Each named turn below is shown by a few rows before and after it. Which turns, in which order, take the first row of each later pair to the second? The first pair is answered.
J484 (before |-> after):
[  2.1   8.3  -8.8  -4.1   3.3  -6.7  -7.0  -9.5   4.1  18.8   7.0  -3.3
 -15.6   2.4  -8.8   7.9  -0.2   4.1  -2.8  -8.6  -0.8 -10.7   0.1   7.7
  11.8   0.4   4.8  -8.7  -1.5 -15.7  -2.9  -6.1  -0.1  -8.1  -1.7   7.6
  -0.7  -9.9  -2.5  11.0  -3.1   3.5] |-> [-12.0  -0.5   0.4   6.2   3.1  -4.6 -10.7  -7.1   0.6   8.1   5.2  -9.8
 -15.6   2.6  -8.4  -6.2   1.3   8.2   0.7   0.8  -0.7 -19.3   1.6  -3.3
   6.5  -9.5  -2.9  -6.0   0.0 -19.0  -6.5  -5.7   8.5  -6.5  -9.5   3.1
  -6.7  -6.2   1.9   2.5  -7.7   8.6]
[ -5.4   2.3   4.1  -2.1   6.0   1.0  -6.3   5.4 -13.0 -13.9  -1.8   0.9
 -15.5  11.2  -0.9  -2.3  -8.2   1.7   1.4   1.7  -4.8 -12.7   8.9  -1.6
   1.3  -7.6  -0.6   4.4   9.7   8.8   2.8  -5.1  -3.7  -9.4 -19.4   7.3
  -2.3  -9.4  -3.1  -3.3  -7.9   0.3] |-> [ -9.5   1.0   1.2 -10.7  -0.4  -1.3  -6.8  -1.5  -4.8 -16.5  -6.6   6.7
 -12.2   5.7   4.3  -3.5  -6.0  -4.6  -4.5  -4.1  -4.6  -9.3   4.2   8.4
   0.5  -6.3   1.9  -3.4   1.5  20.8   1.0 -16.7 -14.6  -1.0 -15.9   8.0
  -2.8 -12.2   2.3  -3.4  -8.6  -5.7]
[ 15.4   2.1 -10.8   9.1 -14.5   7.0  11.9  -6.8   7.6  -8.2 -16.0  -6.5
   4.9   2.7   2.4   4.7   2.3  -8.3  -7.6  -4.4  -3.8  14.2   2.1   2.2
  10.6  -6.1   2.1  -6.9  -1.9   5.9   6.2 -17.0  -4.8  -5.6   0.1  -0.7
  -8.1  10.0 -15.4   0.3  -9.6   1.0] |-> [ 15.7  -2.2  -4.1  17.2  -8.3   6.5   7.2  -0.8   4.6  -5.0  -4.1  -7.9
   0.5  11.1  -3.7  -0.6  -3.6  -1.6  -8.4  -3.1  -7.8  12.1   7.4 -10.8
   5.0  -8.4  -1.2  -0.8   4.3   0.9  10.2 -13.0   0.9  -9.3  -5.7  -0.3
 -11.8   9.4 -19.1  -3.8  -6.7   1.3]
[ -1.4  16.0  10.3  -8.2  18.1  -6.3 -12.7  -4.1 -12.3  -0.2   7.0   9.5
 -16.6   6.2  -3.2  -5.1 -12.3   3.1   6.4   7.0 -11.9 -17.0  -0.6  -5.8
  31.6  22.7   2.7  -5.3  17.7  -7.6  11.5   3.9  -1.2   1.5 -16.0  11.1
  -5.9 -28.7  -0.5  -4.4 -11.8   6.0] |-> [-19.1   4.5  11.1 -17.0  16.8   1.2 -16.5  -0.9 -14.8  -5.9   0.8  12.1
 -14.0   5.1  -9.9 -12.6   0.0   4.9  14.2  14.8 -12.5 -19.5   9.3   3.2
  21.9  15.9  -2.7  -6.7   6.9   7.2   4.8  -3.9   2.7   1.8 -15.2   9.5
   3.4 -34.8   8.0 -10.8 -13.0  -4.5]
J757 (before |-> after):
[ -3.1 -13.2   5.0   6.5 -15.6  -1.5  -5.3  11.7  24.1   3.3 -12.3  -9.7
  18.2  11.1  -3.9   2.5   3.3   8.5  -4.9  13.1  -3.4  -0.4   2.1 -17.4
 -23.8 -15.6  -9.5  13.1   0.0  12.1 -11.9 -12.3   8.4   5.2   4.8   0.9
   8.3  38.2   2.4   8.2  -8.0   0.9] |-> [ 11.0   1.8  -1.2  -7.5 -18.6  -2.7  -3.0  -9.5  24.2  -1.5 -26.9   1.3
  10.5   0.3   4.3   5.3  -5.0   2.1  -9.6  -8.3  -4.2   5.5 -17.6   1.0
  -9.9   4.7   5.6  -6.6  -2.8  30.9  -1.4 -25.2 -16.1  -1.2   2.7  15.8
   8.4  17.8 -11.3  18.4  -5.3   0.3]
[-15.1  -2.4  -1.9 -11.3  10.8   1.9  11.3  -2.1 -11.1  12.1 -17.1  14.9
 -11.4  -9.8  25.9  -6.1  18.2 -20.1  13.6 -12.8  -9.2  -6.8 -26.7   3.0
  16.6   5.5 -13.1  10.7 -24.8  25.9   9.6 -22.3  10.3  12.1 -25.2   6.0
   2.0 -13.2  18.0 -30.4   2.1 -25.0] |-> [-18.5  -3.4   0.5 -10.7  16.9  -3.3   9.4   1.2 -15.8  17.4 -14.7  15.0
 -15.0 -12.8  23.7  -8.1  19.1 -16.9  20.8  -5.9  -4.6  -9.2 -19.7  -6.5
  16.8   0.5 -11.2  10.3 -19.4  19.7   6.8 -19.7  15.5   8.3 -27.8  -0.3
  -1.1 -11.4  24.2 -37.1  -1.6 -22.3]
[ 13.3  10.9  -7.4  -0.5  26.0 -15.4 -11.0 -10.5  -9.1  -2.8  12.9   8.8
  -5.0   2.7  -3.9   3.5 -20.7   3.6  -8.0  -8.7 -18.3  -1.1  -5.7  -9.1
  -0.8   5.0  12.7  -6.1  14.8  -8.9  11.5   4.0  11.4 -13.8  -5.8  28.4
  -6.7  -2.9 -10.8 -16.2  -9.8  -9.8] |-> [  6.8   2.3  -4.5  10.1  26.1 -17.8  -8.8   1.2 -12.7   0.8  22.9   5.7
  -7.1   5.9  -9.7   2.5 -13.3   7.6  -0.8  -0.8 -14.4  -6.9   0.0 -23.3
 -13.1  -1.6   6.5   7.4  11.0 -14.9   3.7   7.9  22.9 -11.1  -5.2  19.4
  -4.8   7.1  -4.9 -22.6  -9.0  -5.4]
J6 (before |-> after):
[ 11.4   9.3   8.3 -19.8  -0.4  -3.0   5.2 -15.7   3.7  -6.8  -4.3  19.6
  -2.6 -10.7  19.0   4.5   8.9 -10.8  -8.9 -12.1  20.2  16.7  -9.9  25.1
  10.7  24.5   7.0  -6.6  -7.9   1.0   4.7   5.2 -20.4   4.2   6.1  -2.7
  -2.8 -14.2  10.1   3.8  12.0 -15.6] |-> [  3.0   2.0   8.4  25.0   7.3  -1.4   9.2  -6.6 -13.9 -13.8   4.6 -13.3
  -8.6  15.3 -12.1   9.5 -17.6  -1.4 -10.0  -0.6 -12.9 -12.0   1.7 -16.0
  -8.4  -8.2  -6.7   6.2  17.8  18.0   8.1  -1.6   2.2 -14.2 -21.3  16.3
  12.0  -0.7 -13.5  -4.9 -11.1  -2.1]
[  4.1   3.4  -9.0  14.4  -8.8   4.1  14.7 -16.8   9.8  -1.9  -2.1  -2.5
  -5.8  -1.6   0.6   7.0 -12.6  -6.9  -7.7 -22.0   5.8   5.1 -14.4  17.7
  -8.0   6.7  17.3  -8.1   0.2  13.1   1.5 -14.9  -9.1 -16.1   3.7  20.3
  -6.1   8.6  -7.8   9.1   2.0   4.2] |-> [-16.1  -6.7   3.0  15.4   2.7   3.5   2.4   9.4  -5.0   9.0  13.0  -9.8
  -6.6  10.4 -12.8  -1.6  -1.5   6.8   3.8   1.7   4.9  -6.0  17.5 -11.7
  -6.5 -14.4  -4.4  17.6   7.8 -10.5  -6.9  -0.2  26.1  -8.5  -1.5  -5.3
  -8.3  15.9   2.9  -8.0  -4.7   9.7]
[ -5.7 -18.0  16.9  16.6  16.6  20.9 -19.5   8.0 -22.2   2.2  -3.7  13.6
   3.5   9.6 -15.8  -7.1 -13.8  23.4   6.7  12.6 -12.9 -19.3  13.6  -1.9
  -2.6  -0.5 -10.0 -15.4  12.0   5.7  -3.1   3.1  14.7 -11.3  -7.6  -6.0
  -1.9   7.0   5.4 -14.0 -15.9   1.9] |-> [  3.5  -5.0  10.0 -11.7   8.9  14.2 -16.5   0.4  -9.0   7.3  -7.6  35.0
  15.2  -6.3   1.9  -7.9   2.2  17.5   7.2  -0.7   0.4  -1.1   5.0  27.0
  11.5  19.7   0.2 -26.5  -7.3   8.9  -5.9   2.4  -2.7  -1.9  13.3  -8.5
  -5.8  -2.7  19.5 -10.6   2.1  -7.8]
[ 11.5 -16.7 -20.7  29.6  -3.7   1.7  -3.2  -9.7  15.4  -3.6  -9.9   0.6
  21.5 -12.5  17.2   2.5  -0.1  -7.7   6.0 -25.0 -23.7   7.1 -31.9   0.5
  13.4 -12.5   3.2 -19.1  -9.3  15.0   5.1  -6.7 -10.1 -10.7 -11.4   4.9
  -7.2  25.5 -13.8   2.9  16.3  17.7] |-> [ -4.2 -27.5  -8.5  30.4   3.0   3.5 -12.5  15.7   2.7   5.3   2.9  -4.1
  19.9  -1.8  14.1  -8.7  12.0   1.7  16.8  -4.0 -17.2  -4.7 -10.9 -21.3
  12.5 -21.8 -17.1   0.6  -2.9  -8.2  -8.9   2.5  15.9  -8.7 -13.4 -18.2
  -6.2  31.7  -4.8 -10.9  12.9  24.4]
J573 (before |-> after):
[  7.7 -10.0 -15.7 -15.7 -26.0 -13.6   3.6  -5.8  18.6   3.4 -22.3  12.6
   8.1 -15.9  29.8  -3.5   2.6 -13.4   7.0   0.4  18.4  15.5 -18.6  36.2
  -7.0   9.6   4.9  -2.9 -41.4  17.4 -14.2  -5.1  -6.6  16.2   2.1  -6.0
  11.6  10.9  19.2  10.6  11.1  -7.5] |-> [ -2.7  -5.3  -7.9 -29.1 -13.8 -11.3  -6.8   2.7  12.2   8.7 -13.8  18.8
   2.6 -15.3  29.3  -9.2  11.5  -7.5  13.4   7.2  24.7  12.1  -9.4  33.9
  10.3  11.7   2.8   2.9 -39.3  -1.9 -14.5   8.6  -1.9  24.0   1.4 -16.8
   3.4   1.5  33.1  -0.6  11.8  -5.5]
[  7.4   5.7  -4.4  -2.7   7.4   5.0 -13.7  29.9 -22.7  22.4   0.7 -20.2
   3.3  -6.1 -17.9 -27.0 -10.4  19.3 -16.0  12.0 -18.6   2.3   2.8  -6.5
  16.0  -1.4  24.3  33.5  13.2  17.0   4.8  21.1  -5.3  -5.9  -6.6  -0.8
  16.0  -5.9   9.6   5.3  15.4 -14.0] |-> [ 10.4   2.4  -6.5   4.2   9.8   8.9  -9.1  31.5 -19.2  18.2  -5.3 -25.6
   5.3  -9.4 -24.8 -24.8  -9.8  15.1 -14.8   9.1 -15.8  -6.0   3.8  -6.2
   9.6  -2.9  26.1  31.0  14.4  22.2   9.9  18.6  -5.9  -9.2  -7.1   9.9
  17.8  -4.4   3.8   6.7  11.8 -11.7]
[-17.5  -7.6  -1.5  13.3  -2.4  29.5   3.1  -2.3  -4.3 -18.3  -2.4  -8.2
  15.6  23.2 -16.9 -10.6 -25.1  -6.3 -21.5  -6.9  -0.8   8.8   9.3  -6.8
 -26.2 -33.9   5.9  -0.5  -9.3  11.8  13.6  -8.0   7.8  16.2  -1.8   3.0
  -9.6  17.6  -7.8  11.3   2.6 -11.4] |-> [ -7.1  -5.3  -1.7  12.2  -6.6  30.3   9.4   2.8   4.0 -10.0   6.2  -5.5
  19.3  12.1 -10.2  -6.6 -23.4 -12.6 -28.8 -11.8  10.5  18.1   5.2  -4.0
 -26.0 -33.0  13.8   4.9 -15.4  -4.8  10.4   1.4   4.8  19.3  10.0   3.2
 -16.7  24.2 -11.5  18.5   9.0 -13.5]
[ 22.8 -10.4 -16.2  27.0  -8.8  18.4   8.1   2.8  -3.4  -5.6   8.0 -10.0
   7.1   9.7  -0.4   4.5 -24.2   1.3  -3.0   0.6 -22.2  22.2  11.1 -22.9
  -0.9 -18.6  -1.2  38.1  10.2  -7.6  -4.9   6.9  31.3 -15.3  16.1 -13.2
  15.7  24.5  -8.5  -5.4 -22.0  24.6] |-> [ 20.3  -5.2 -17.5  22.9  -6.0  16.3   8.0   0.1  -4.8  -0.4  16.0  -2.2
   8.0   4.8  -1.6   6.1 -15.7   2.1  -3.8   4.7 -22.5  19.0  17.4 -22.5
  -1.0 -20.6  -5.1  43.0  13.0 -17.4  -3.1  13.4  36.1  -9.3  16.5 -18.2
  12.9  19.9  -1.9 -11.1 -15.8  16.9]

Between the rows of a pair lie 2 to 3 turns.
[-22.7   1.6   2.6  -8.8  19.6  -3.5  -9.4  -4.8  -6.1 -11.9 -16.2   6.4
 -25.5  10.1  -4.6  -9.0 -11.9  -0.9  15.3  -6.1 -15.7 -17.2  -4.7  13.6
  17.6  12.1  16.2 -16.9  -9.9  31.9  14.4 -29.3 -14.2  -5.3 -14.5  23.2
   6.9 -27.6  -4.6 -12.6 -14.7  -7.1] |-> [ 13.3  12.1 -15.6  -0.1   4.4  -9.5   3.3  -9.2  10.0   1.7  -8.1   2.8
 -20.5   1.8  -0.1   7.1 -28.1  -5.7   2.3 -25.8 -10.7   4.2 -20.1  13.3
   6.8  17.6  29.4 -20.6  -6.2  12.1  14.7 -11.7 -23.7 -15.9  -8.2  38.9
  -1.1 -12.2 -25.1   6.2   0.4   2.7] -> J484 J573
[ -0.3  -6.3 -18.8   0.4 -11.6  18.8   9.0 -15.2  31.7   1.9 -13.4  -6.1
  14.5 -18.3   5.9   7.1  21.9  11.2 -16.6  -9.1  16.1   0.9 -19.5   3.7
 -31.4  -8.2  -9.2  -3.1 -17.8  10.7 -22.4  -4.5  -0.2  -5.0   7.2  -7.0
  18.0  19.9  -0.8   8.7  15.4   1.2] |-> [ -0.7 -10.4  -9.9  -2.1 -12.9  20.4   6.5  -9.8  26.7   6.2 -15.9  -2.8
  17.4 -20.2   6.7   0.9  27.8  10.8 -12.2  -5.1  18.0   4.3 -11.7  -0.6
 -32.8 -15.6 -19.9   5.6 -17.5  -1.2 -25.2  -0.3   8.6   3.2  12.2 -13.8
  14.4  23.7   7.1   7.7  13.3  -0.7] -> J6 J6
[ 17.1   8.5  -7.2 -15.2  -6.4   2.3  12.8   1.3  13.6  11.7  -7.4   9.4
  24.6  -9.3   5.1  -1.4   6.5  -5.1   2.6  -6.5  11.5  17.8 -14.0  19.9
   2.2   1.4   3.2   7.0 -13.2  -3.2  -2.8  16.5 -15.4   3.8   6.6  -6.6
  -2.3   4.7  -5.9  14.9  12.5   4.7] |-> [ -4.5  -2.8  -1.0  14.3  -1.5   7.6  11.2   4.4   4.2  -7.8 -16.6 -11.3
  17.4   3.7 -10.9  -3.5   3.0  -2.7   7.0  -0.4  -3.7   0.3   2.2   4.2
 -15.1 -19.1  -9.4  11.2  -6.6  27.6  -8.2  -5.9   6.7  -7.0  -9.5   7.1
  15.2   9.9 -15.9   3.3 -10.7   6.0] -> J6 J484
[-25.8 -22.8  15.1 -19.4   4.3   5.1  -0.1   4.1   0.0   3.2 -11.3  -1.7
   8.9  -8.4  12.6 -20.5  32.1  -0.7  10.0  27.9  16.8  -1.9  11.6  14.5
   5.7   5.2 -14.2   6.5 -32.6   9.5 -14.7   3.8  20.9  26.0  -1.6 -24.0
   3.3   1.1  21.3  -1.1  -5.6 -12.1] |-> [-33.1 -19.1  12.7  15.1   6.9  -0.1   3.7   7.8  -9.6  -4.3  -4.6 -25.3
  -0.6  12.6  -7.3 -18.2  11.5   9.7   6.7  27.5  -2.1 -17.9  25.5 -13.9
 -10.4 -12.9 -12.6  11.2 -12.5  20.2 -13.2  -3.8  30.4   8.7 -18.1 -12.7
   8.8   9.3   3.1  -5.8 -16.3  -6.4] -> J6 J6
[ -4.2 -14.1 -14.5  43.9 -15.8   0.6  16.6  14.0   1.9   0.0  -1.1 -38.6
  20.2   4.9 -17.6   8.0   4.0   6.8 -10.5   3.7  -6.6  -0.8   9.7 -23.6
 -35.8 -31.9 -13.0  18.0  -4.4  16.3 -18.0  -8.2  23.5  -7.8   3.7  -3.2
  22.0  30.1 -14.6   6.2   2.8   1.0] |-> [  2.7  -5.2 -13.1  46.7 -10.0   1.4  17.7   2.0   0.8  -5.5  -2.1 -34.4
  14.0   8.4 -19.6  12.7 -19.5   3.0 -17.2  -6.6 -21.5  -4.1   1.8 -21.3
 -35.9 -25.3  -7.9   6.5   2.8  29.9  -7.4 -13.3   7.9 -16.8  -2.0  12.9
  21.8  17.1 -27.0  13.3  -3.1   1.5] -> J6 J757 J6
[ -1.4  -9.1 -13.8  22.3 -39.5   6.5  16.7  14.9   7.5  16.9   0.6 -31.6
  16.4   8.4 -17.3  14.3  -0.1   7.1   1.0   1.2   2.1   8.6  14.5 -19.3
 -23.5 -30.7  -1.9  33.8   2.3 -16.9 -37.9   9.6  23.8   3.1   0.8 -16.4
  -6.7  51.0  -0.5  -2.7  -2.4  -3.9] |-> [  1.2  -7.3 -17.4   2.0 -45.1   8.6   9.9  13.2  13.8  22.9  -3.5 -12.0
  24.0   1.8  -1.7  15.1  14.9   4.1   3.3   3.3  20.7  17.4   7.5  -5.3
 -15.0 -23.0   0.1  32.0 -11.1 -31.4 -34.1  13.7  15.9   8.8  13.2 -33.8
 -18.3  46.9  10.7  -1.4   4.1 -12.9] -> J6 J6 J6
[  6.4   9.6   9.0 -27.7  14.9   4.8  -0.9  -7.2 -18.1   1.7   6.6  25.1
 -10.0   7.7   3.4 -11.6  -4.3   2.2  -5.6   6.2  -3.1   5.9 -14.1  -1.0
  25.5  13.0  12.7 -17.5   8.3 -18.0  23.8  10.0 -11.6   9.6  -0.1  11.4
  -4.8 -25.4  -4.2   5.5  -3.0   0.9] |-> [ 11.5  13.3   5.2  -4.5   6.7   0.4   5.0 -14.9 -16.9  -4.9   0.5  -0.4
 -10.7  21.5  -6.2   3.0 -24.4   5.6 -16.8   3.5 -19.7  -2.3 -12.1 -11.9
   1.9  -0.8  14.0 -12.5  19.4   0.5  24.6  -2.4  -4.8  -0.6 -12.7  31.1
   3.7 -17.5 -25.9  10.4  -3.9   3.8] -> J6 J573
[ 21.0   6.4 -12.8 -25.1  16.7   4.6  -6.7   1.5  -7.7  23.2  31.4   7.1
  16.4 -16.6  11.3   4.3  26.5  -5.2  18.2  17.1  19.6   9.1  -0.9  -9.2
  23.4   2.6  -4.4   7.4 -19.4 -46.3  -9.1  35.5   3.1   6.9  28.6 -28.0
 -14.4  16.2  14.9  -2.1  -2.9   0.3] |-> [  9.9   3.8  -6.1   9.7  20.4   3.8  -3.3  13.8 -17.0  10.3  38.8 -16.8
   5.4   9.4  -9.3   7.3   5.9   4.4  21.7  29.4  -3.7  -7.2  10.7 -42.7
   5.8 -22.4  -8.5  24.8   7.1 -37.7 -13.0  30.1  15.9  -6.5   3.8 -15.1
  -6.9  26.9  -5.8  -6.4 -17.6  13.0] -> J6 J6
